Here are some points:
0.13/-0.79/-0.32/-0.35/0.23/1.68/2.15/0.25/-0.08/0.25/-0.95/-0.47/-0.58/0.13/-0.05/-0.81/-0.43
-1.22/1.43/-0.21/-0.31/-0.81/-0.91/2.07/1.97/-0.59/-0.95/-0.95/-0.51/0.15/-0.83/-0.81/2.94/-0.44
-0.99/-1.01/0.87/3.14/-0.66/0.39/2.55/1.24/-0.63/-1.25/-1.24/-1.06/-1.00/-0.59/-0.96/2.16/-0.97
0.74/-0.60/-0.73/-1.49/-0.32/1.96/0.64/-0.77/-0.77/-1.01/-0.17/-0.30/-0.30/2.40/1.07/-0.62/0.26
0.29/-0.62/0.49/0.71/0.20/0.45/-1.11/-1.00/-0.52/0.88/0.62/-0.44/-0.61/0.47/0.21/-0.76/0.74
-0.89/0.22/0.70/2.43/-0.04/-0.80/2.53/1.77/-0.22/-0.74/-1.39/-1.00/-1.10/-1.01/-0.21/0.67/-0.91
1.05/-1.03/-1.26/-0.87/2.33/-0.45/-1.55/-1.58/-0.09/-0.45/1.89/1.62/0.13/-0.28/-0.33/-1.14/2.03
-1.14/2.33/1.85/-1.34/-0.75/-0.87/-0.29/1.38/0.79/0.07/-0.69/-0.07/-0.14/-0.27/-1.09/1.03/-0.81
-0.77/-0.78/-0.82/2.96/0.83/-1.09/0.88/1.25/-1.41/-0.72/-0.62/-0.94/-0.33/-1.03/-0.67/4.03/-0.78
0.30/-0.65/-1.08/0.81/2.26/0.86/1.95/0.29/-0.07/-0.09/-1.26/-1.01/-0.78/-0.48/-0.81/0.50/-0.76
0.65/-0.63/-0.80/-0.33/-0.99/-0.35/-1.31/-0.86/0.50/0.34/0.72/0.44/1.76/0.71/0.03/-0.76/0.86
-1.21/1.55/1.82/-0.65/-1.30/-0.12/1.72/2.30/-0.23/0.42/-0.74/-0.74/-0.91/-1.04/-0.94/0.67/-0.58
0.82/-0.27/-0.72/-1.05/-0.54/0.63/-0.17/-0.32/-0.87/-0.77/-0.10/0.38/0.01/-0.08/1.46/0.40/1.19
0.45/0.22/-0.40/-1.22/0.34/0.26/-1.15/-1.43/1.00/-0.23/-1.24/0.31/0.95/1.90/-0.24/-1.12/1.60
1.56/-0.08/-0.45/1.01/0.34/1.99/-0.35/-1.31/-0.04/0.54/0.81/-0.15/-1.40/-0.13/-0.27/-1.62/-0.45
-0.15/-1.12/0.04/-0.70/-0.01/0.10/-0.15/-0.56/-0.92/0.47/0.62/0.51/0.03/-0.15/1.75/1.03/-0.81
1.10/-0.10/-0.16/0.67/1.85/0.16/0.11/-0.60/-0.48/0.23/0.09/-0.31/-1.02/-0.44/-0.57/-0.09/-0.43
-0.28/1.96/0.49/-0.82/-0.19/-1.67/-0.67/1.23/1.83/0.08/-0.58/-0.14/-0.30/-0.47/-0.63/0.75/-0.57
-0.88/-0.56/0.28/-0.51/-0.41/-0.69/2.77/1.69/0.11/-0.67/0.16/-1.30/-0.90/-0.96/-0.64/2.90/-0.37
-0.61/-0.53/-0.08/1.64/1.58/-0.13/1.56/1.54/-0.50/-0.36/-1.14/-1.13/-0.61/-1.12/-0.40/0.73/-0.46
0.46/-0.85/-0.62/0.69/-0.55/-0.22/-0.64/-1.15/-0.21/2.41/1.16/0.09/-0.81/-0.80/1.85/-1.44/0.61
-0.38/0.57/-0.73/-0.18/-0.77/-1.38/-1.20/0.14/2.73/-0.70/-0.38/1.24/0.44/-0.12/0.70/-0.14/0.17
-0.76/2.59/1.08/-0.39/-0.94/-1.32/-0.29/0.50/1.12/-0.56/-0.74/-0.12/0.00/0.17/-0.03/0.10/-0.42
1.40/-0.51/-0.90/-0.53/-0.05/1.53/-0.14/-1.14/-0.50/0.78/1.97/-0.48/-0.82/-0.02/0.75/-1.05/-0.31
0.48/-1.07/-0.45/0.13/-0.22/1.29/0.92/1.02/-0.41/1.79/-0.62/-0.79/-0.86/-0.31/-0.62/0.77/-1.05
-0.45/0.42/0.13/0.99/-0.41/0.06/1.45/1.18/-0.47/-0.41/-0.86/-0.70/-0.47/-1.15/-0.35/1.88/-0.85
-0.68/0.29/-0.62/-1.64/-1.15/-0.94/-1.18/-0.42/2.68/-0.40/-0.56/1.25/1.49/2.69/-0.48/-0.83/0.48
2.90/-0.45/-0.77/-0.92/1.99/1.10/-1.15/-1.51/-0.47/0.46/0.72/-0.50/-1.27/-0.45/1.61/-1.62/0.34
0.40/-0.18/0.11/-1.04/-0.17/-1.16/-0.76/-0.36/2.83/-0.70/-0.61/1.58/0.03/0.12/0.27/-0.68/0.32
-0.97/0.64/3.43/0.67/-0.71/-0.54/1.17/1.87/-0.84/-0.15/-0.75/-0.89/-0.17/-0.41/-1.36/0.07/-1.05
1.36/-1.14/-1.45/2.56/0.71/-0.61/-1.55/-1.20/-1.07/1.56/-0.46/1.46/-0.03/0.15/-0.61/-1.69/2.01
0.64/-0.34/-1.26/0.67/0.20/1.90/0.77/-0.84/-0.85/-0.42/-0.43/-0.55/-0.17/0.33/0.09/0.57/-0.31
0.01/-1.12/-0.40/-0.20/-0.19/-0.58/0.45/0.43/-0.51/-0.44/0.89/-0.80/0.22/-1.06/2.31/0.46/0.53
1.09/-0.77/-0.94/-0.46/-0.71/-1.03/-1.57/-1.14/-0.34/1.98/0.57/0.82/1.59/1.08/0.37/-1.11/0.58
0.32/-0.41/-1.38/0.30/0.88/0.21/0.36/0.45/-0.47/0.09/0.28/-0.05/-0.44/-0.39/0.09/1.17/-1.00
-0.41/-0.14/-0.23/1.39/0.20/-0.20/2.45/2.38/-0.07/-0.55/-0.45/-0.80/-1.29/-1.41/-0.50/0.71/-1.09
-0.45/-0.71/0.19/-0.62/2.16/2.33/0.99/0.84/-0.56/-0.98/-1.12/-1.06/-0.72/-0.12/-0.70/1.05/-0.52
16 more points follow, each with its number after it:
1.56/-0.56/-0.83/1.69/1.33/-0.18/-0.04/-1.14/-0.41/-0.20/-0.19/0.65/-0.97/-0.15/0.93/-1.58/0.10 0
-0.92/-0.18/1.04/0.16/-0.80/-1.19/-1.43/-0.68/-0.12/-0.61/-0.39/0.68/1.17/0.28/-0.61/0.41/3.20 1
0.29/-0.49/-0.16/-0.37/0.81/1.97/1.92/0.09/-0.93/-0.04/-0.58/-0.83/-0.36/-0.34/-0.55/-0.43/0.00 2
-0.54/0.79/0.19/0.35/-0.32/-1.09/-1.32/-0.73/0.05/-0.39/0.95/0.91/1.76/0.62/-0.46/-0.46/-0.31 3
-1.21/0.31/3.09/-1.00/-0.65/0.40/1.24/1.58/0.11/-0.12/-0.70/-0.54/-0.65/-1.14/-0.39/0.49/-0.82 4
1.13/-0.60/-0.68/-0.69/-0.10/-0.61/-1.26/-1.52/-0.52/1.37/1.42/1.54/0.97/0.25/0.05/-1.01/0.27 5
1.40/-0.91/-1.23/-0.94/1.13/1.07/-0.38/-0.92/0.30/0.62/0.24/-0.50/-0.50/1.16/0.99/-1.22/-0.30 6
-0.39/-0.10/-1.25/-1.01/-0.10/-1.12/-1.44/-1.04/-0.28/0.28/-0.08/2.10/1.18/2.15/0.91/-0.66/0.85 7
-0.94/0.13/4.23/1.21/-1.01/0.16/0.69/0.37/-0.18/-0.36/-0.89/-1.00/0.24/-0.23/-1.25/-0.13/-1.02 8
0.34/-0.91/-0.80/-0.40/-0.36/-0.43/-0.72/-1.01/-0.62/-0.66/1.46/0.44/0.00/0.87/2.91/0.51/-0.63 9
1.20/0.14/-0.52/-0.89/1.67/1.76/-0.42/-0.98/-0.20/0.70/-0.38/-0.27/-0.25/-0.38/-0.14/-1.00/-0.03 10
0.39/-0.53/-1.07/-0.97/-0.67/-0.67/-1.55/-0.97/0.65/0.97/1.13/0.46/1.35/0.93/0.29/-1.28/1.54 11
-0.61/-0.92/0.74/1.83/-0.10/1.27/1.08/0.06/-0.72/-1.15/0.93/-0.83/-0.65/-0.27/-0.35/0.82/-1.13 12
-1.08/2.21/0.92/-0.59/-1.40/-1.19/-0.94/0.85/1.99/-1.00/-0.32/0.57/0.92/0.67/-0.76/0.06/-0.91 13
0.93/-0.75/-0.53/-0.55/2.14/2.42/-0.64/-1.11/-1.31/-0.66/-0.31/-0.25/0.02/1.28/0.35/-0.77/-0.24 14
-0.53/-0.52/0.36/1.58/-0.39/-0.26/2.04/0.19/-1.17/-0.95/0.71/-0.57/-0.97/-0.76/-0.21/1.85/-0.41 15
Which two of these numbered points are nearest to each point below, ignoring the direction in which the first points spread most? Their numbers follow each, nearest first.
-0.93/-0.55/0.07/1.29/-0.09/1.19/2.25/1.65/-0.40/-1.44/-0.87/-0.97/-0.07/-0.90/-0.75/1.53/-1.01 > 12 2
1.29/-1.29/-0.96/-1.36/1.70/3.01/0.91/-0.69/-0.70/-0.16/0.20/-0.88/-1.00/-0.01/0.77/-1.57/0.74 > 2 10
-1.00/1.62/0.46/-1.46/-0.88/-1.49/-1.26/0.48/2.42/-0.97/-0.25/0.97/1.09/-0.29/0.49/0.35/-0.27 > 13 3
-1.50/-0.53/0.87/0.10/-1.09/-0.47/1.70/3.01/0.19/-0.38/-1.02/-0.97/-0.06/-0.60/-0.86/2.69/-1.07 > 11 5
-0.32/-0.82/-0.28/-1.27/-0.06/-0.54/-0.95/-1.20/0.46/0.25/-0.16/0.93/2.62/2.92/-0.49/-1.51/0.42 > 7 11
-0.31/-0.11/0.25/-0.49/0.21/0.22/-1.31/-0.82/-0.04/-0.68/0.36/0.42/2.97/0.98/-0.46/-0.99/-0.19 > 3 11
-0.92/1.52/-0.31/-1.45/-1.78/-1.06/-0.77/1.05/3.06/0.32/1.00/0.20/0.15/1.48/-0.61/-0.98/-0.89 > 13 11
-1.17/-0.21/1.61/0.97/-0.73/-0.38/2.72/1.85/-0.56/-0.88/0.41/-1.35/-0.87/-1.22/-1.03/1.49/-0.65 > 15 11
-1.02/3.49/2.58/-0.89/-1.53/-1.39/-0.90/1.08/1.26/-0.57/-0.46/-0.51/-0.54/-0.85/-0.92/1.45/-0.30 > 13 4
Here are 16 other points, each followed by its number:
-0.57/-0.33/0.61/-1.41/-0.41/-0.97/-0.91/0.20/1.98/-0.20/-0.55/0.77/1.27/0.47/-0.02/-0.45/0.51 0
-1.15/3.52/1.33/-0.91/-1.46/-0.20/0.32/1.37/-0.10/-1.14/0.54/-0.84/0.27/0.19/-1.37/0.43/-0.82 1
-0.99/0.54/3.45/0.84/-0.03/0.56/0.90/0.85/-0.64/-0.28/-0.23/-1.11/-0.77/-1.06/-1.25/0.58/-1.36 2
0.69/0.38/-1.06/-0.38/0.64/0.00/-0.98/-1.16/0.17/1.44/1.57/0.18/-0.55/-0.87/0.84/-0.87/-0.06 3
-1.18/0.40/0.13/0.95/-0.65/0.17/1.87/1.82/-1.07/-0.64/0.12/-1.01/-0.93/-1.40/-0.42/2.61/-0.77 4
0.42/0.16/-1.24/2.89/0.39/1.36/-1.46/-1.55/-0.37/2.69/-0.67/-0.73/-0.53/-0.14/0.27/-1.54/0.05 5
0.84/-0.34/-0.64/-1.72/-1.12/0.31/-1.37/-1.52/0.00/3.22/0.46/1.15/0.85/0.39/-0.07/-1.36/0.95 6
-1.12/-0.34/1.01/0.04/0.14/-0.59/2.68/1.34/0.33/-0.77/-0.45/-0.78/-0.16/-0.19/-1.08/0.70/-0.76 7
-0.23/1.20/0.11/-0.11/-0.21/-1.37/-0.99/-0.96/0.34/-0.49/-0.18/0.50/0.97/0.39/-0.12/0.11/1.05 8
0.89/-1.28/-0.14/0.47/-0.01/0.36/-1.40/-1.15/-0.06/0.63/1.95/0.34/-0.78/0.00/1.10/-1.27/0.34 9
-0.76/1.16/-0.12/0.78/-0.51/-0.52/-1.31/-0.40/0.46/-0.29/-0.40/1.37/1.99/-0.06/-1.01/-0.32/-0.06 10
0.92/-0.36/-0.71/0.38/1.91/0.30/-0.33/-0.89/-0.36/0.31/0.92/-0.34/-1.02/0.05/0.52/-1.07/-0.24 11
0.50/-0.76/0.12/0.11/-0.67/0.15/-1.08/-1.10/0.18/0.30/0.56/-0.03/0.54/1.15/0.09/-0.59/0.53 12
1.27/-0.79/-1.19/3.70/0.20/-0.51/-0.16/-1.16/-0.79/-0.60/0.17/-0.03/-0.74/-0.29/1.87/0.16/-1.11 13
1.14/-0.84/-0.64/-1.41/0.98/0.18/-1.19/-1.19/0.06/0.32/-1.06/0.06/2.49/1.39/0.03/-0.91/0.60 14
0.02/-1.48/-1.32/1.69/1.15/-1.15/-1.81/-1.53/-0.49/3.42/-0.03/0.36/1.36/-0.24/-0.69/-0.91/1.64 15
The same question for these:
-0.73/-0.32/1.26/-1.27/0.08/-1.09/-0.98/0.43/1.83/0.07/-0.18/0.43/0.33/-0.58/-0.30/0.52/0.49 > 0 8
-0.02/-0.35/-1.31/-0.17/3.19/0.22/-0.25/-0.90/-0.59/-0.70/0.12/0.29/-0.34/-0.12/2.23/-1.03/-0.26 > 11 3
-0.62/-0.76/-0.63/-0.38/0.14/-0.05/0.94/0.84/-0.27/-0.43/-0.18/-0.36/-1.14/-1.19/-0.45/2.95/1.57 > 4 12
0.93/-0.86/-0.43/0.14/1.52/1.63/-0.53/-0.94/-0.68/-1.01/0.24/0.15/-0.88/0.96/1.30/-0.92/-0.62 > 11 9
1.68/-1.06/-1.20/-0.45/1.08/3.33/-1.12/-1.16/-0.66/1.90/-1.52/0.11/0.47/1.00/-0.91/-1.84/0.35 > 14 5
-0.58/-0.49/-0.43/1.23/-0.38/-1.08/0.45/1.02/-1.17/-1.12/0.85/-0.51/-0.44/-0.94/-0.18/4.03/-0.25 > 4 12
0.75/-0.01/-0.63/-0.47/-0.72/0.00/-0.23/-0.52/-0.88/-0.90/0.35/0.48/-0.53/0.74/2.37/0.13/0.06 > 4 12
1.52/-0.65/-0.18/-1.46/-0.17/0.28/-0.81/-0.87/-0.35/0.29/0.57/1.41/-0.44/-0.03/0.57/0.04/0.28 > 4 12
-1.37/1.79/1.80/0.19/-0.90/-0.65/1.09/1.45/-0.29/-0.67/-0.70/-0.92/-0.09/-0.06/-1.21/0.98/-0.44 > 8 12
